In the data rows, the value 128 means zero.
Here are some points, each followed by its number:
  120  196  128  134  149  210  124   83  124  115  123  125  145  154   88  149  161  116 0
   77   70  113  123   87   97  119   87  110   80   83   86  102  148  125   93  148  122 1
  173  117  147  130  126  124   86   97  128  107  138  105  121  155  151  128  126  151 2
  144  141   83  118  145  136  140  135  164  155  112  127  169  123  125  171  132  117 3
  110  137  118   99   71  104  147  108  101  114  125  129  147  158   98  107  105  129 4
  109   69  166  106   85   56  154   46  115  161  202   93   87  130  155  247   80  125 5
  146  137  118  146  111  115  147  140  152  175  135  169  135  114  148  110  158  132 6
  155  193  145   73  113  224  116  166  194  161  115  170  175  120   62   92  186  187 7
   83  106  129  161  106   93  148   52   70  101  117   17   97  138  145   80  126   58 8
  177  157  149  113  108  151  152  134  128  153  143  147  119  120  147   98  128  168 9
   80   96   67  153  162   55   95  176  145  124  150   94   79  108  212  143  158  131 10
    0   87  118   48   50  136   57   70   15   65  164  203  148  108   96  113   36  138 11
  157   84  127  116  133  160  195  183   96  126   98  100  143  118  144  125  101   76 12
   67  147  109  146  128  129   96  113  117   86  110  115   98  162  134  135  125  100 13
  197  158  227  122   92  172  187  177   43  137  138  181  190   68   94  149   87  110 14
  116  148  126  115   78  111  134  114   69   85  109  138  122  133   71   87  100  123 15
  133  201   71  173  110   77   97   85   61   80  220  193  101  101  156   86  104  178 16
  170  134   78  149  113  113  157  158  124  104  150  140  139  136   99   64  187  132 17
  122  106   91  126  101  136  110  135  133  147  104  158  160   86  125  118  126  124 18
   81   73  183  129  154  166  173  153   70  183  174  115  122  139  180  166   95   85 19
  201  137  105  129  114   62   81   70   90   12   97   96  123  125  102   71  123  119 20
   95  196   29  146  172  114  126  192  150   87  117  148  167   90  107   59  179  120 21
  145  118  130  106   82  124  137  121  115   94  123  133  129  137  118   96  159  148 22
  176  172  145   64  121  157  136  154  160  141  169  123  157  116  133   59  170  185 23
  100  118  122  103  112   76  147   82   57    0  165  112   85  155   62  146   90  111 24
  102  131  180  131  155  136  131  150  153  221  151  145  166  139  170  223   94  147 25
  151  120  130  140  112  179  125  101  102  107   92  102  142  140  132  117  159  160 26
  142   94  116  125  111   98  121   94  124  113  128  105  102  131  143  132  128  131 27
  105   82  143  134  139  123  143  104  130  143  127   99  100  123  137  162  126  122 28
  146  128  136  119  144  115  121  137  144  156  116  125  125  149  137  145  135  123 29
  110  140  136  127  154  115   89  131  126   92  174  103  101  157  121  110  180  117 30
   84  129  134  122  156  104   91  141  107  108  218  139  113  158  121  133  140  115 31
  129  196  101  163  146  194  138  160  197  143   89   85  105  134  151   85  130  117 32
  102  146  202   90  255  164  101  105  174  149  172  154  140  192   75  255   64   88 33
   91  121  113  103  132  118  145  133   80  125   90  130  149  117   90  123  101   95 34
  123  131  113  144  128  143  147  132  162  121  113  128  136  124  131  111  144  124 35
  115  159  139  148  162  148   94  110  134  153  115  141  128   95  117  143  109  106 36
   49  126   89  131  164   81  112  111  123  129  100  145  138  104  149  150   80   89 37
  122  119  159  124  120  129  155  107  119  139  104  135  134  125  138  178  112  141 38
  101  160  118  147  156  177  144  150  159  158  134   99  105  156   90  130  120  119 39
  201   87  164  120   79  150  123   64   93  124  122  129  146  164  128  102   87  149 40
  163  144  126  137  142  115  118  147  141  180  137  142  128  127  154  156  142  173 41
  115  128  128  121  107  146  141  116  111  139  110  129  130  140  127  103  136  125 42
   94   84  178  169  131  154  154  149  131  127   89  118  139  139   88   90  113  105 43
  117  134  177  135  100  141  122  148  135  162  100  131  170  132   89  149  120  118 44
  140  154  136  113  172  133  115  152  137  182  189  149  134  127  145  186  110  161 45
  156  148  125  114  104  188  137  136  144  160  137  114  114  139   93   90  199  139 46
  123  100  109   61   45  117  109  120   80  131  140  122  141  165   95   86  112  111 47
   61   95   95  136  212   24   74  223  171  110  225  156  143  102  152  160  143  175 48
  119  234    0   93   92  174   59  175  112   25  175  181  163  135   39    0  183  172 49
  109  172  143  140  155  194  137  113  152  117  160  152   76  165  109  177  140  160 50
  183  132  128  145  147  117  151  135  157  160  146  135  142  113  154  126  104  161 51
  103  109   93  116   90  115  100   55  117   27  119  150   93  156  101  107   73  127 52
Which five points above are nearest to each new point by angle? Their numbers follow each, nearest first.
  125  143  155  163  136   93   71   95  215   95   85  105  129  145  113  153  124   84 13 36 33 29 20
  113  121  138  129  155  145   97  119  146  136  151  135  124  150  127  155  122  106 33 31 50 25 36
  181  205  106  140   90  136   96  114  175  140  126  167  155   94   74   76  120  194 7 49 23 9 6
  113  124  170  122  118  116  110   98  108   54  146  141  111  145  111  138  139  106 24 52 30 20 13
  136   39  182  146  113  197  226  118  114  218   49   97  130  124  122  228  117   90 38 28 12 19 44
  128  101  155  145   87   95  137   95  145  138  125  121  112  152  154  150  105  153 5 27 38 28 40
  157   57  174  134  145  161  163  150  108  152  119   79  135  146  174  176  146  129 19 28 12 38 25
  157   85  144  156  155   75  155  156  153  166  129  119  143  132  184  211   83   96 25 29 5 51 28
  108   95  125  113   74  131  152   84   97   80  133   99   94  142  127  159  120   80 24 8 1 27 52
   99  115  159   92  123  136  106  112  119  149  132  123  125  108  103  104  121  102 11 47 34 42 44
  132  119  103  113  125  140  137  157  102  133  128   95  122  124  124  104  130   99 12 34 47 8 17
   77  130  111  173  142  133  144   81  154   91  112  121  118  159  120  180  101   70 13 37 33 52 28
  157  129  145  145  113  173  128  107  156  170  159  146  182  157  128  180  139  113 25 3 44 33 45
  115  132  155   64  105  164  121  135   75  137  103  183  147  125  157  113  101  142 11 14 42 47 9
  136  123  145  118  133  117   91  148  125  132  143  130  140  127  158  107  119  103 31 48 2 10 30
  129  167  108  127  168  126  148  149  125  142  146  114  130  136  120  121  156  107 21 39 32 17 30
  157  133  144  172  218  173  112  127  174  151  111  156  105  148  126  188   74  113 33 36 50 25 45
  157  122  108  142  132  136  140  128  105  129  127  161  118  125  134  120  113  136 16 9 51 40 14
  124  184   94  111  157  120  125  188  152  134  128  123  124  114  108  109  164  164 21 49 7 23 32
  156  122  135  146  138  175  122  149  138  142  119  132  153  136  139  152  157  163 41 7 26 46 25
  157  102  144  127  102  134  125   97  137  124  120  155  115  153  123  148  117  151 40 2 38 27 52
  152   93  111  126  123  128  149  121  114   86  140  169  124  141  150  131   89  138 52 40 24 16 11
  119  118   78  137   90  152  124  125  133  137  142  133  127  130  120   92  141  148 49 17 46 18 42
   95  114   81  129  121  164  108  146  140  127   80   79  120  123  155   97  157  148 32 35 26 1 10
  186  117  188  133  108   95  131   96  100  109  141  126  136  107  198  155  158  147 2 27 40 5 38
